One turning vector, and how many steps it has turned:
The counts run from 0 to 227.
[128 114  92  85 122 161 151  95 161 109 104 114 144  88 137 121 145 125
 130  47 131 144 151 107 128 144 150 105 118 136 114 132 114  79 187 127
 146  87 108 101 159 120 116 106 114 120 106 105 145  73 118  98 130 110]
78
[114 135 114  96 126 154 146 129 116 118 136 185 139 152 140 111 103 122
 135 105  86 147 117 136 167 141 119 166  76 173 132 178  89 152  71 132
 180 148 148 128 198 154 117 119 104 128 126 145 102  86 111  99 133 139]
203
[134 116 144  70  68 138 116 112 144 160 155 129 131 103 116  98 174 153
 106  83 131 116 157  81 125 162 165 169 117 119 143 137 107 122 118 126
  99 104  79  86  91 103 158 150 163 164  97 114 139 115 157 183 139 134]
59
[137 137 118 134 142 107 136 134 110 125 187 176 127 144 139 110 105  99
 143 137  81 143 112 140 185 157 126 168 109 168 132 158  76 177  70 134
 165 149 169 146 165 150 142 115 105 146 132 148 148 108 125 123 151 139]
124
[119  87 152 137 137 140 134  97  81 182 116 125 153 145 132  66  97 155
  88 159 104 130 122 102  96  85  79 107 105 152 101  95 137 120 119  96
 152 123 173 136 114 117  99 112  95 127 172 131  68 107 139 107 106 154]
13
[180 127 169 127 114  60 139 100  98  99 188 114 120  98 124  99 135 143
 114 147 137 108 135 109 112 118 124 137 172  96 118  87 100 108 140  99
 112  94 132 137  51 101 120 122 125 166 110 149 139 108 131 146 159 143]
162
[155 131 153  88 122 101 106 143 157 107 215 112 134 106 136 111 170 100
 123 146 157 122 154 132 117 146 135 175 133 102 124 122 104  98 138 152
  96 113 118 126  94 110 117 103 152 148  85 144 160 125 153 201 154 128]
134
[165 157 150 122 154 120 147 126  91 132 214 109 126 140 136 124 134 154
  96 162 123 131  99 135 133  97  81 166 154 113 108  92  84 102 126 109
  98 132 160 130  76 107 119  95 104 148 123 136  93  81 138 141 147 188]
99
[169 169 149 119 143  98 174 106 112  99 168 178 130 129 139 145 124 102
 151 132 121 109 100 153 178 145  95 142 146 160 109 151  76 136 127 109
 158 137 167 149 135 171 114 148 130 105 115 153 145  88 115  78 155 146]
187
[199 132 145 139 117  62 141 104 114 123 201 122  94 127 116 105 131 142
 119 169  89 129 123 106 136 132 121 118 188 113 133  90  85 129 112 106
 130 126 167 147  95 116 144 109 108 151 139 134 154 116 135 111 149 136]
72
[170  94 193  96 108 135 134  75 101 186 126 149 123 155 116  79 133 141
 100 166 139  68 149 103 137 122 121 122 122 146 110 116 160 120 137 117
 114  98 164 129 108 140 105 134 124 114 157  98 126 107 165 121  86 121]
5
[170 102 150 100  77 110 120  89 129 182 129 130 107 119 111  46 124 126
 110 169  86 114 159 104 129 129 158 109 122 134 124  98 168 139 103 151
 131 106 165 117 142 116 125 102 112 129 172  95 140 121 167 131 117  96]
68
[121 126 103  91 114 146 105 149 181 159 123 147 123 137 142 101 118  96
 125 100  89 147 146 135 162 167 150 134  65 159 123 158 152 143 107 165
 184 151 161 104 196 152 113 103 118 104 113 122 164 121 139 120 142  84]
42
[138 118 170 135 150 107 117 150 122 147 134 189 108 167 118 166 112 118
  96 148  98 120 145 135 159 134  83 143 112 176 133 160 131 144  98 111
 173 187 138 138 106 160 106 177 127 104 105 180 121 156 171 113 144 140]
199
[133 124  67 143  97  77 143 130 137  62 158 133 116 118 138 129 133 128
 140  94  74 183 142 134 162 145 116 121 121 152 124 131  95 135 124 125
 190 136 147 119 162 109 143 111  92 142  90 142 158 121 117  72 185 123]
152
[154 146  97  80  96 123 162 131 175 131 160 117  98 120 124 144 152 134
 118  85  83 130 127 108 157 174 157 138 120 132 141 146 128 103 159 150
 143 119 139  84 153 135 167 128 155 117  94 126 194  84 141 123 162 116]
70
[142 111  85 131 110 109 163  86 121  66 138 160 145 139 121 153 139 132
 127 123 107 138 137 137 137 116 108 134 101 169  96 148  93 108 128 102
 190 136 148 110 166 142 126 141 106 127  95 163 107  97  86  59 131 164]
89
[126 140 109  66 125 157 134 142 168 154 193  96 127 124 134 127 157 101
 113 110 124 139 134 134 144 167 162 160  81 133 131 147 132 113 125 175
 113 144 158  94 165 128 129  65 145 121 106 115 169  92 153 187 137 115]
43
[144 142 156  97 115 127 129 124 105 179 204 146 126 141 128  76 124 111
 132 168 101 118 107 139 163 145 137 177 111 134 125 138 111 164  68 134
 109 131 169 157 123 136 150 103 126 159 167 139 116  86 138 160 118 151]
123
[159  98 179 125 151 108  95 133 119 123 126 165 137 146 142 101 124  91
  96 195 152  94 158 150 101 109  87 138 113 133  88 120 134 108  98 121
 149 142 153 158 111 141  58 125 119  98 138 153 109 164 159 134 138 122]
29
[ 98 107 129  68 109 177  94 139 156 137 122 118 147 100 158  87 155 105
 109  83 154 130 162 109 101 140 165 136  89 124 121 151 135 110 113 188
 126 126 112 104 151 107  98 125 137 132  96 103 131 115 143 179 128 109]
220
[151 141 133 107 164 127 154 120 147  75 173 149 125 131 159 181 135 132
 128  98 155 144 122 138 161 142  84 153 139 160 109 136  73 100 166 119
 133 146 117 103 125 160 100 145 149 107  61 143 117  86 113 105 191 179]
188
[ 89 132 166  61 121 170 120 127 175 171 126 167 120 127 128 139 139 128
  89 107 154 107 165 104 135 146 131 156 101 146 134 147 140 112 137 148
 130 145  90  96 112 150  91 150 163 115  98 133 132 144 191 183 132 129]
31
[143 168 111  97 154 150 161 114 149 130 208 102 108 130 131 171 133 148
 116 107 124 150  94 130 132 142 105 174 128 127 129 124  96  88 152 117
 108 142 140  86 102 142 144 117 145 134  97 151 147  68 148 131 154 165]
98
[157 123 113 109  90 103 141  99 148 161 126 156  94 136 115  90 134  93
 125 133  68 107 143 126 166 151 152 113 110 177 133 145 146 151 115 152
 176 125 160 115 156 146 148 127 112 117 142 104 175 102 146  81 139  85]
69
[142  85 149  99  82 131 137  89  89 142 108 128 167 103 132  48 131 157
  95 117 145 125 139  71  90 117 131 127 130 130  84  98 124 105 144 121
 139  84 114 135 107  91 132 110 106 157 162 103  93  83 124 116  95 154]
166
[129  95 103  94  93 106 129 130 154 109 181  98 162  97 117  84 173 124
 121 154 140 148 151 118  76 127 163 122 107 110  86 127 119  91 107 160
 138 110 130 118 142  64 124  81 116 159 120 120 126 115 112 165 120 128]
142
[110 122  91  69 135 198 145 113 150 152 115 133 128 146 130 123 126 134
  90  81 117 146 148 105 138 113 126 136  79 170 105 145 136  87 161 143
 149 132 144  89 183 142  99 105 132 101 122 105 133  64 145 109 112 120]
15
[110 125 111  71 104 178 141  93 179 198 117 130 116 145 134 142 151 166
  61  91 119 124 150  87 131 134 112 114 103 150 133 134 151  84 168 139
 129 144 133  67 124 148 119 128 152  99 119 121 136 101 184 137 110 123]
94
[144 117 122  97 110  97 118 151 171 108 206 129 113 100 134 148 185 142
 127 134 134 145 161 134 121 165 141 155 112 118 122 144 104 104 128 160
 125 143 115  88  85 102 145 145 171 147  65 137 154 158 149 186 168 136]
224
[171 114 165  90  97 119 159  82 128 155 119 177 121 150 127 129 115 115
 116 140 127  87 141 125 176 145 121 124 136 181 108 170 143 129 116 123
 174 130 150 120 150 189 117 156 147  90 135 137 153  94 156  87  93 132]
6
